One turning vector, and how many ticks it has turned:
The counts run from 0 to 180.
[ -4 -31   5   3   1 -26   2  11  -2 -39   0 -25 -17  -6 -33   2   7 -18
  15  10 -11  30  15 -45 -16   6 -17 -15  11  25 -25  32  -8 -22 -32 -24
  39  37   5   7  36  15  -9  14  -1   6  15   8 -24  30  -2  17  30 -14
 -31  25  28 -25  35 -15   7 -18  20  -7]  112
[-52 -14  -1  -8   4   6  19 -16 -19  13 -31  25   4  14 -19 -18   3  -4
  -2  16 -30   2   1 -46   6 -20  42  24  24   7 -23   1   8  -3  15  -6
  61  -3  14  -1   2   4 -19  25   5  16  23   6  19 -12 -16  59 -14 -20
   7  -8   2  -1  15  31  33   2 -31   0]  2
[-44 -16  -4   2  -6  10  15 -30  -7   8 -34  16   5   3 -29 -21  17 -10
  13  16 -37   7  -7 -56  12 -16  52  28  23  14 -19   0  27   7  17  -3
  51  -7  17  -2   3  -1 -29  26   4  12  13  11   2 -17   2  45   1 -38
  20   4  -3   4  39  24  29  -6 -11  -4]  3
[  7 -19   8  14 -38  48   0 -12 -22 -15 -12 -11 -12  50 -27 -13  -1 -19
 -44   1  -4 -39  23 -25  -7  -5  32  11   0  -5 -25  19   6  11  28   6
   6 -36  25  20 -30   4 -35   3  21   5 -20  28 -23  13  -9  17  -7 -19
  -5   1  -4   3  28  -3   0  42   5  18]  9
[  5  10  22   3  -9   4  28  -4  30 -51 -18  -1  14   9  -8   5  11 -11
  29   2  -6  25  -3   8 -24  17 -14 -18 -16  23  -3 -11 -11  10 -11 -12
  25  33 -24  -1  13   9 -18  11 -32 -20 -18  46 -30  -4  -3 -29  32   3
 -35  16 -29 -58   7 -33 -28 -27  17 -16]  95
[-24 -10  29   5   8 -15 -15   5  17  27  29 -27 -39   0  33  36  -3  26
  -1 -22  14 -43  16  -3 -18 -27 -22 -12   1  14 -21  14  -3  -9 -16 -13
   2   3   9   6  22 -16  28  19   5 -23 -28 -20  35 -10  36  -8   0 -14
 -24   7   6 -11 -53  -2 -18 -19 -29 -15]  64
[-11 -35  10   0  -1 -16  23  16  -2 -34  -3 -19 -18   6 -27   0   3 -19
   8   5  -8  18  19 -24 -25   3 -21 -18  15  28 -30  26 -23 -21 -24 -29
  49  34   3  -1  19  27 -26  12 -17  -1  19  10 -20  33   0  17  14   4
 -46  25  20 -38  17 -20   2 -10   0   1]  113
[-18  16 -27  11 -27   4 -22   6   3   8   2  30  14  10   1   3 -34  34
 -25  21  37 -31 -42  -4  23  -1  -6  -1 -28 -26   5 -24   1  -9   8   7
 -28 -28  11  -5 -22   5  34 -32  10  17  -6  -1  11 -32 -36   6  -3 -10
  51 -57 -10   0 -17  32  -5  26 -16 -10]  36
[  6  -2  14   6 -35  18 -15  -6   2 -14 -18  -5  11  37 -20 -31 -17   7
 -30  31  27   6  -7 -29  28  -2  -6  17  16 -25   3 -10  10 -34  -8 -21
 -18 -26   4  46 -36  26   2 -21  -7   6   9 -15 -21  45 -22 -36 -12   7
   0 -14  -6  16  30  -2 -18  32  44  -7]  147
[-11 -14  32   3   9 -15 -14   7  -5  19  29 -31 -43  23  28  45 -17  25
 -17 -17  28 -47  11 -15 -21 -22 -38  -4 -10  10 -23  22  -9  -7 -19 -16
 -12   4   7   8  26 -20  28   9   8 -13 -29 -17  29  10  22 -12  13  -7
 -26  -2  20 -18 -51  -4 -21  -6 -20  -8]  63
[-15 -27  -4  -2  -7  27  20 -17 -36 -11 -29  12   2  31 -35 -14   7 -22
 -31  15 -23   0   7 -56   1  -8  39  27   8   5 -22  18  10   6  25   5
  38 -16  21  17  -6   0 -30  10  17  13  11  21 -17   6 -20  47  16 -32
  10  -4  -3 -14  34  20  22  17   4   7]  5
[ 10 -11  13  21  -7 -20  -6 -25  17  11  11   1  -2  -1   1  15   3  36
  -8 -20  43 -34 -61 -27 -16  11 -19  27 -26  19  -1 -11  18  16  13  15
 -21  -2   5  14   7 -17  -9   2  33 -27 -20   8  13 -28   8 -26  18 -54
  42 -20   2 -25 -23  -5 -39   5   1  -7]  57
[-41 -11 -25 -22 -22  39   2  13  -2  40 -15   5   7  20  -9  14   2  -8
 -33  13 -16  -4  23 -50  -6  -5  38   1 -13  -4 -34  -7 -13  -7  10 -17
   7 -33  -4  -3 -27   5   7 -19   6   6 -33  31   6  -1  30  25  27 -21
 -37  -6 -27 -32  12  20   3  20  -3 -23]  25
[-36 -16  -4 -10 -27  26  26  21  19  -3 -20  12  23 -13   4 -29  21 -31
  21  22 -49  11  22  28  17 -12  17  -2  29 -25  13   7 -17  -8  10 -19
  33 -16  25   4 -26  43   7  20 -43   7  29  -7  -7  -6  14  11 -14  12
 -19  19  -6  12  18  20  10   1 -22 -10]  137
[-30  21   9  -6   5 -21 -22  14  13 -12   1   3  19 -41  12  18   0   5
  26  -3 -23  40  -5   3  -7 -18 -29 -20 -10   2  22 -14  10   3 -32  -3
  14  46  -9 -13  37  -2  50  26 -19  10  12  -5  20 -36  -8  -5  41   3
  -1  -4 -18  -6 -11   6  -6 -55  -9 -32]  88
[  3 -39  13  19 -21   2  33  21   8 -50  -4 -11 -14  10 -20 -10   9 -37
  22  -1 -15 -17  19  34 -21   5 -11 -28  15  10  -9  40 -34  -2  -4  -9
  45  17  29  -3   5  33 -32  16 -29   6  17  12 -33  13  -4  13  -5  19
 -28  27  17 -21  15 -15   7  11 -24  16]  117
[-22 -30 -11  -2  -7  18  11 -27 -25 -10 -24   9   5  14 -31   0   7 -21
  -2  10 -33  11   2 -59  11  -8  42  28  10   6 -13  11  25  12  25   6
  35 -14  18   9   4   2 -19  22  17  20  14  16 -15  -4  -8  54  15 -43
  22   4   2   5  39  13  26  -3   9  -8]  4
[-31 -13 -13  -5  13   6  38 -16  11  -4  16  12 -15  34  31  53 -13  13
  19  23   4 -51  -3   5   3  -6  21   0 -18  -9  -8   3 -37  -4  10 -26
  14 -13  11 -10  10   4  12 -21  -7  -9 -35   9  -9 -11  39  29  -6 -12
 -12  -9   4 -41 -47  15  16  -3 -37 -25]  48
[ 32   9  25  23 -14  11  17   4   3 -79   0  -9   3  35  -6  13 -12 -15
  11   4   6   3   4  21 -25  15 -29 -26 -18  10   9   5 -17   6 -13 -11
  10  33 -11   3  11   9  -9   1 -22  -9 -15  28 -52  16 -23 -21  25  16
 -29   2 -16 -39   3 -39 -21 -14  22 -11]  97
[-55  -9  -2  -4  -7  -2 -11 -10  -6  49 -11   2 -16 -12 -18   1  -2  18
  -6  -2 -25 -10   3 -49  11 -26  29  26  -4   2 -26 -11  41  -1   5  11
  23 -15  11   7   8 -16   8  30  24  15   3 -21  39 -29  18  29 -12 -37
  33  -2  -9  18   3  40  18  -3 -14 -12]  176
[-31  11 -20  -6  -5 -14 -18  -3   5  32   1  21  -2  11  -5  14 -23  43
 -29  19  42 -10 -28 -56  14  -2  -6  10 -14  -5 -26 -27  -1 -24 -20  -8
 -18 -14 -15  -1  -9  -9  30 -39  23   3 -16  -1  23   5 -15   2  13 -24
   6 -44  -5 -31 -18  24 -14  14  -2 -25]  40
[-11  -8   0  16   9 -49 -19   9  -1 -36  -2  -9 -10 -34 -28 -13 -13   8
  12   9  11  42 -21 -35  -7  -5 -33 -16  14  23 -12  12  12 -17 -46  -9
  29  57   1  -4  38  12   1  15   5  14  33 -12   6   2 -41   4  15  -8
  14  -1  24 -12  21  -8  -2 -27  12  -4]  108
[ 22 -13  17  22  -2 -19 -20 -20  -3   4  23 -14  -6   7   1  26 -13  36
 -16 -20  44 -32 -46 -39 -12   5 -34  20 -25  10  -7  12  11   5   6  10
 -30   1   8  29  11 -19   5  -3  33 -12 -15   2   2  -8   1 -21  25 -49
  34 -22  18 -17 -25  -3 -39   6   5  -9]  58
[ 13  -1   6   9 -43  20 -16 -17  20 -17 -21   0  17  10 -13 -36   0   8
  -9  20  13  17 -20 -29  27  -1   4  17  13 -25   8 -20  27 -21  -6 -16
 -20 -19   4  45 -34  23  -7 -15  -5   0  13  -8 -20  30 -17 -39  -9 -11
  12  -5 -10  18  48  -6 -22  25  50 -11]  146
[-43  -8 -33 -11 -25  26 -24   8  -3  37  -7   4   4 -14 -10  21  -5 -13
 -23   6 -25  25  16 -69  12  -8  33   6  -8 -10 -31  -8   9  -1   4  -8
  -3 -24   7  -6 -15  -8  21 -16  25  28 -14  21   8  -8  27  28  27 -43
  -4  -5 -18  -8  35  20  12  -1  25 -29]  23
[-59  -5 -25 -18 -13  14 -25  19 -13  53 -17  14   9  -4 -18  -8  -5   5
 -39   6 -13   8   6 -59   6 -18  22   1  -2  -5 -31  -8   2 -13   1  -4
  11 -23   9  -9 -21  -5  23  -9  15  26   4   2  40 -14  -3  34  15 -24
   1 -28  -8  -3  12  45  12  16 -14 -10]  21
[-40 -17  -7  -4   0   3 -12  -1 -37  37 -10  -7 -15  -6 -23  21  -7  -2
 -18   7 -25   1   9 -64  11 -25  22  29 -13  -1 -28   1  39  -3   6   7
  15  -8  13   8  20 -22  17  22  29  25   1 -14  18 -10  11  39  10 -48
  27 -13   2  20   9  37  28  -9  -3 -13]  177
[  2  18  22  40 -14 -28 -24   6  36 -55   5   0  -4 -16  -1 -23 -14  18
  36  -2  24  -8 -22  47  -2  -1 -31 -34   6   6  18  -5   8   2 -26   3
  15  35   3 -22  27  15  -9  26 -17   5  20 -14   4 -26 -39 -14 -28  17
  27  -4   7  10   8 -23 -13 -22  -8  10]  103
[  3 -36   8  20 -17   1  25   3  16 -51   6 -30 -16  -7 -20   0  13 -30
  39  -3 -19   7  15   7 -15   2   4 -27  21  13 -10  32 -13  -1 -13 -22
  40  24  18  -2  24  25 -24  15 -18  -3   2  11 -37  18  19   8   4  -9
 -38  46  12 -17  43 -30   2 -16   9  -2]  115
[ 16  18  41  26 -25   5 -30  11  32 -19  13 -26  -9  -1  21   9   2   9
  -2 -31  13 -19   7  28 -20  -6 -37 -18 -25   1   7 -11  15  15  -9   6
 -27   9 -12  10  -5 -11  13  23  -2 -13 -27   6  11 -12   7 -58  17   3
 -21   8 -22  -8 -15 -28 -54 -17  16 -10]  80
[ 16 -18  -4  22   3  -8  19 -27  -5 -11  10  15  14  -2   4  31  -5  23
  14  -5  21 -42 -58  -2  -1  17  -8  26 -32  -2  22   5   4  26  34  20
 -22  -3  21  12  17  -8   3   5  22  -5  -9  13 -20 -41  -3   6  20 -53
  57 -26   3 -23 -34  11 -10  -2 -15  -6]  54
[  9 -21  22  22 -31  32  19 -45   3 -14 -17  -7 -10  45 -22  -2 -10   3
  -2  11   2 -31 -10 -31  13   3  39  38   1  -9  -7  -4  40  12  21   3
   3 -33   3  39 -12  -4 -41   3  18 -11 -25   4 -32  21  16  -3 -22 -30
  19  11  -6  11  26 -10  -4  25  33  -8]  165
[ 22  10  20  18  -9  11  17  -4  25 -66  -1  -6   7  17   2  11  -1 -11
  24  -1  -5  16  -3  14 -22  14 -11 -20 -22  13  12   2  -2  10 -11  -9
   7  34 -23  -2  12  11 -17   3 -27  -9 -20  37 -50   7  -5 -26  34  -6
 -23  18 -17 -37  17 -45 -23 -29  35 -21]  96
[-23  14 -23  19 -34  28  -1   0  23   8  -3  25  12  23  17   2 -11  20
  -8  10  16 -52 -15  39  17  -1  17 -13 -26 -32   8 -24 -12  10  22   8
 -20 -43  14 -13 -31   6  13 -30  -8  12 -18  19   5 -41  -3   7 -26  -5
  23 -36 -20   1 -14  24  -7  25 -25  -9]  33
[ -3 -14  24  22  -4 -21 -24 -15  22  16  30 -29 -35  -2  18  35  -7  34
  -6 -34  41 -38 -10 -27 -13 -11 -22   6 -12  17 -25   5  21  -1 -13  -5
 -24  -1   0  14  16 -21  11   7  25 -26 -30  -9  23  -1  32 -31   5 -36
   0   1  18 -13 -25 -11 -32 -12   8 -18]  61
[-40 -18   7 -13   1  14  47 -30  -4   4 -43  28  12  25 -15 -17  10   1
  12  33 -28  14 -26 -39  18  -5  40  47  10  -1  -2 -17  14   4  19 -12
  41 -16   1  16 -11  13 -31   4 -12  -1  13   8  -9  -9   0  26  -7 -24
  20  -9 -16 -15  12  27  26  13  -6 -16]  160
[-22 -18 -19  -8   9   3  27 -17  -2 -10  20   3 -16  31  30  68 -24  14
  15  16   2 -41   1  -3  11  -4  12   3 -18 -14  -8  12 -32 -10  -2 -22
  -1 -15   8  -5  21   5  25 -27   3   4 -34   6 -26   1  36  26   6 -23
 -13  -8   6 -38 -39  11  23  -7  -7 -34]  47
[-48  -4  -2 -13   0  -1  13  -6 -19  -1 -17  15  -2  28   5  -1 -25   5
   5  46 -17   0   7  -8  34 -29  23  18  22 -37   3  -1   6 -32  -6 -25
  36 -11  13   9   4  21  19   1 -17  27  30 -39  -1  18  -4  30 -32  16
  13 -13   7  18  -5  36  43   4 -10 -15]  155
